In the rows, zero is written as 128.
The rows of Y fall into 3 groups, and each row is roughly a mix of its group's hidden directions; one row fits no group.
Y, 105 rows:
[[133 194 119 144  90 139 123 142 107 134]
 [ 96  98 119 168 131 117 105  94 168 128]
 [116 159  88 107  73 107 115 137 137 134]
 [155 164  99 169 119 148 135 115  96 103]
 [141  98 165 142 161 154 118 105 158  95]
 [ 92 132 124 186 122 140 152 151 158 128]
 [128 188 149 133 169 111 134 157 125 138]
 [172 101 130 118 176 118 140  93 107 128]
 [107 100 122 120  76 130 150 121  98 167]
 [166 155 145 137 125 156 106 182 136 138]
 [121 138 100 179  76 115 105 136 132 129]
 [140 161 171 157 133  85 153 118 144 114]
 [140  75 148 130 100 113  89 107 153 126]
 [135  87 111 139 138 136 156 126  78  91]
 [128  88 147 131 100 121  97 181 127 109]
 [ 76 109 102 118 152 122 154 134  94 105]
 [ 99 124 122 104 114 102 109  72 141  98]
 [107  95 100  95 140 155 156 169 115 125]
 [175 114 144 103 125 140 110 107  76 134]
 [186 131 118 131 135 103 115  99  96 156]
 [135  96 115 147 108 122 169 170 165 119]
 [147 116 112  89 112 174  93 155 147 132]
 [159  96 138 120 119 147  77 108 164 136]
 [147 143 142 117 197 143 150 105 126 129]
 [135 106 131 168  84 170 116 106 150 131]
 [134  81 138 147 148 128 108 136 151  74]
 [114 120 178 167 144 155 155 138 112 105]
 [113 149  91 104 105  96  99 142 168 118]
 [114 101 137 123 137 164 137 188 139 102]
 [104 128 106 151 148 132 181 139 115 170]
 [106 159 139 157 113  82 162 138  99 118]
 [151 140 148 171 114 100 135  85 130 161]
 [126 109 128 195 141  96 143 152 141 127]
 [139 152  94 101 100 141 145  93  87 111]
 [141 119 134 101 155 168  91  81 130 138]
 [163  99  75 127 150 128  99 125 154 117]
 [111 138 164 154 112  75 119 134 123  90]
 [115 106 120 124 149 115 147  57 141 133]
 [155  85 133 149 128 173 116  93 150 127]
 [127  83 121  87 160 137 159 140 134  97]
 [126 141 131 145  96 120 133 194  96 129]
 [ 99 186 122 138 131 125 135 131 177 117]
 [ 99 144 144 142 118 115 117 154 181 167]
 [139 132 120 160 143 157 146 123 141 193]
 [142  89 136 137 109 140  62 121 136 134]
 [131 160 141 154 156 116 100  71 133 122]
 [106 101 125 129  94 164  93 170 144 118]
 [133 131 154 122 121 102  87 163 149 174]
 [117 100 144 130 126 189  98 160 132 115]
 [ 90 161 104 121 130 105 163  90 105 120]
 [153 117 124  86 143 126 174 120  96  97]
 [118 130 104 154 158  99 114 176 166 126]
 [113  97  99  99 102 152 126 178 110 130]
 [157  78 156 147 127 134 124 174 140 138]
 [ 91 101 105 165 139 126 163 144 143  95]
 [114  80 116 130 112 143  90 169 103 126]
 [ 94 106 134 170 104 160 125 156 138  96]
 [153 106 141  69 139 145 100 144 117 152]
 [ 99  71 121 156 113 137 138 133 165 144]
 [126 111 101  78 141 175 125 156 139 121]
 [121 123 132 156  93  99 172 110 100  98]
 [138 102 158 122 129  96 140  84 172 114]
 [135 134 117 159 104 141 118 175  87 160]
 [112  91 121  95 106 120  97  86 152 111]
 [153 186 113 125 147 157 112  96 114 138]
 [ 88 114 132 168 142 119 146 159 172 134]
 [131 121 166 144 137  98  91  92 154  98]
 [117 146  87  84  88 115 121 107 143 147]
 [153  99 169 152 134 142 127 141  85 158]
 [139 108  89  94  90 117 120 117 102 164]
 [108 147 108 150  74  84 124 134 141 141]
 [156 128  99 135  73 140  96 127 112 157]
 [122 122 114 136 118 108 188 129 109  82]
 [137 102 138  78 167 162 135 152 127 116]
 [173 140 145 156 153 152 150 154 136 164]
 [130  91 118  79 115 113 118 112 126 176]
 [166  99 178 134 142 155 110 113 111 145]
 [120 152 110 141 129 147 137 187  86 139]
 [138 116 104 154 110 148  90 107 104 176]
 [163 109 150 131 168  93 146  97 109 146]
 [ 95 128 112 152 127  94 175 145 151  98]
 [102 130 144 107 158 178 101 143 161 133]
 [137 123 195 111 144 146 125 104 126 157]
 [127 174 105 175  88 140 112 131 119 123]
 [102 102  98 121 142 138 178 155  98 140]
 [126 141  88 174 143 158 135 125 138  86]
 [125 121 171 120 143 107 183 159 111 121]
 [109  78 115 175 115 138 156 147 118 142]
 [108 169 102 108  75 111 133 108 112 131]
 [148 123 103  99 156 149  78 109 148 152]
 [ 99  82 144 133 133 120 113 169 167 140]
 [133 110 151  84  83 109 109 137 111 159]
 [160 151 136 110 140 164 135 183 148 132]
 [114 143 159 156 127 133 107 143 189 148]
 [116  85  93 105 104 123 151 108  96 102]
 [ 90 150  97 143 130 115 121  87  85 132]
 [102 116 138 171 141 141 138 181 153 112]
 [105 148 108 171 120  91 152 160 155 123]
 [132 117 139 154  82 164 128 131  88  97]
 [125 113 100 153  64 141 122 131 121 158]
 [108 108 123 143 156  90 119 181 150 111]
 [134 124  97 130 137 131 162 123  72  88]
 [161 109 174 114 164 114 130 136 108 163]
 [ 83 143 164 153 150 106 158 127 158 132]
 [100 109 135 151 148 132 149 139 172 176]]
One row of each group comes first, with its name. Which group is each row after those in?
[121 141 157 184 163 154 138 103 125 118]	<53>
[147 116 128 138 164 140 116 119 144  62]	<20>
[117 131  98 113 118 151 163 179  98 145]	<113>

[131 101 132 178 119  81 127 157 138 148]	<53>
[103  96 115 131  88 116  76 114 106 121]	<113>
[119 133 163 130 110 125  79 130 141 181]	<53>
[116 122  73 141 125 141  88 122 169 122]	<53>
[107 167 111 113 146 100 164  86 144 118]	<53>
[159 125 152 116 123 166 118  76 116  98]	<20>
[159 172 156 118 175 130 120 126 111 103]	<20>
[115 100 116 108 119 145 138 196 112 117]	<113>
[ 98  80  96  85 143 149 128 122 129 113]	<113>
